[[-25 -27 -41 -20 -15   7]
 [-17 -32 -22 -17 -33   1]
 [ -2  35  25 -33  -1 -62]
 [  0   5  -9  -3  -5 -10]
 [ -1   2 -20  -6 -15 -15]
 [ 16  -2   3  34  12  34]
 [-12 -16   7 -17 -10  -4]
 [ 22  45  42   6  21 -31]
 [ -1   5  19  -7   6  -8]
 [-23 -31  -6 -24 -17   4]]
=>
[[-25 -17  -2   0  -1  16 -12  22  -1 -23]
 [-27 -32  35   5   2  -2 -16  45   5 -31]
 [-41 -22  25  -9 -20   3   7  42  19  -6]
 [-20 -17 -33  -3  -6  34 -17   6  -7 -24]
 [-15 -33  -1  -5 -15  12 -10  21   6 -17]
 [  7   1 -62 -10 -15  34  -4 -31  -8   4]]

[[ -5  -2   3  11  -5  -5  -6   2   6   9   7]
 [-18  -7 -27   9   8   1  -4 -39 -22  -7 -19]
 [ 14  12   7  -9  11  19   3   8  -6   6 -43]
 [  7  -4 -15   0   1   7   2   6  -1   2   0]
 [ 28  -8 -18   7   6  27  14   8  -3  -6  -4]
 [ 54  -6   2   5  16  50  33   8  -7 -23 -18]
 [-15   8  45 -16  -9 -29   2  -2  13 -19  37]
 [-31   5 -29  -8 -12 -26 -30  16   6  38  -4]]
=>
[[ -5 -18  14   7  28  54 -15 -31]
 [ -2  -7  12  -4  -8  -6   8   5]
 [  3 -27   7 -15 -18   2  45 -29]
 [ 11   9  -9   0   7   5 -16  -8]
 [ -5   8  11   1   6  16  -9 -12]
 [ -5   1  19   7  27  50 -29 -26]
 [ -6  -4   3   2  14  33   2 -30]
 [  2 -39   8   6   8   8  -2  16]
 [  6 -22  -6  -1  -3  -7  13   6]
 [  9  -7   6   2  -6 -23 -19  38]
 [  7 -19 -43   0  -4 -18  37  -4]]

[[ -5  49 -30]
 [-30  55  47]
 [-49 -58  49]]
=>
[[ -5 -30 -49]
 [ 49  55 -58]
 [-30  47  49]]

[[ -1 -13]
 [-21 -33]
 [ -8  -6]
 [-47 -36]
 [-45 -50]
 [  4  -7]
 [  6 -10]
 [  1 -14]
 [ -6 -10]
 [ 29  33]
 [-54 -53]]
=>
[[ -1 -21  -8 -47 -45   4   6   1  -6  29 -54]
 [-13 -33  -6 -36 -50  -7 -10 -14 -10  33 -53]]

[[38 34]
 [39 33]
 [20 49]]
=>
[[38 39 20]
 [34 33 49]]

[[ 31  31  29  30  31  32  32   2  -5  31  31  31  31]
 [-29 -30 -28 -28 -29 -30 -30  -1   5 -29 -30 -30 -30]
 [-37 -38 -35 -36 -37 -39 -38   0   3 -37 -38 -38 -39]
 [ 45  46  43  44  45  47  47   3  -8  45  46  47  46]
 [ -9 -11  -7  -8 -11  -9 -10 -29  25  -9  -9 -11 -10]
 [ 23  25  21  22  25  24  25  25 -25  23  23  25  24]]
=>
[[ 31 -29 -37  45  -9  23]
 [ 31 -30 -38  46 -11  25]
 [ 29 -28 -35  43  -7  21]
 [ 30 -28 -36  44  -8  22]
 [ 31 -29 -37  45 -11  25]
 [ 32 -30 -39  47  -9  24]
 [ 32 -30 -38  47 -10  25]
 [  2  -1   0   3 -29  25]
 [ -5   5   3  -8  25 -25]
 [ 31 -29 -37  45  -9  23]
 [ 31 -30 -38  46  -9  23]
 [ 31 -30 -38  47 -11  25]
 [ 31 -30 -39  46 -10  24]]

[[-41 -48]
 [-47 -48]
 [ 59 -39]
 [-36 -35]
 [-58 -57]
 [-47 -50]
 [-47 -48]
 [-48 -51]
 [-58 -61]
 [-58 -60]]
=>
[[-41 -47  59 -36 -58 -47 -47 -48 -58 -58]
 [-48 -48 -39 -35 -57 -50 -48 -51 -61 -60]]

[[-40 -31  20   4  -1 -19   5   8  14  37  16 -40]
 [  5  20   9  11 -24  28 -43  -3  15  36 -30 -19]
 [  3  23  22 -22  22  37  41   8  11 -20 -57   8]
 [-37  47 -35  25   4  27  50 -10  -2  37 -42 -24]
 [-22  18 -27 -27  23 -38  21 -22 -24 -28  27  -1]
 [ 12 -39  46  10  21 -20 -56   0   5  -4   8  40]
 [ 24  31   7  36 -35  11 -11  35 -14 -17  30  15]
 [ 47 -18 -52  -2 -35  18  11  15 -17  35  27 -37]]
=>
[[-40   5   3 -37 -22  12  24  47]
 [-31  20  23  47  18 -39  31 -18]
 [ 20   9  22 -35 -27  46   7 -52]
 [  4  11 -22  25 -27  10  36  -2]
 [ -1 -24  22   4  23  21 -35 -35]
 [-19  28  37  27 -38 -20  11  18]
 [  5 -43  41  50  21 -56 -11  11]
 [  8  -3   8 -10 -22   0  35  15]
 [ 14  15  11  -2 -24   5 -14 -17]
 [ 37  36 -20  37 -28  -4 -17  35]
 [ 16 -30 -57 -42  27   8  30  27]
 [-40 -19   8 -24  -1  40  15 -37]]

[[  5  11   3  -7   2  -5  45  -2 -57  -6]
 [  7   8   9   0   4   3  47   7 -54  -2]
 [  9  23 -14 -14  10 -27  11 -17 -44 -29]
 [-21 -15 -39  -6  -1 -13 -19 -46   4 -15]
 [ -5   8 -29 -12   4 -25 -41 -30  21 -26]
 [-18 -17 -10   2  -4  10  39 -22 -44   8]
 [ 28  28  25   0   6  -5  27  34 -31  -4]]
=>
[[  5   7   9 -21  -5 -18  28]
 [ 11   8  23 -15   8 -17  28]
 [  3   9 -14 -39 -29 -10  25]
 [ -7   0 -14  -6 -12   2   0]
 [  2   4  10  -1   4  -4   6]
 [ -5   3 -27 -13 -25  10  -5]
 [ 45  47  11 -19 -41  39  27]
 [ -2   7 -17 -46 -30 -22  34]
 [-57 -54 -44   4  21 -44 -31]
 [ -6  -2 -29 -15 -26   8  -4]]
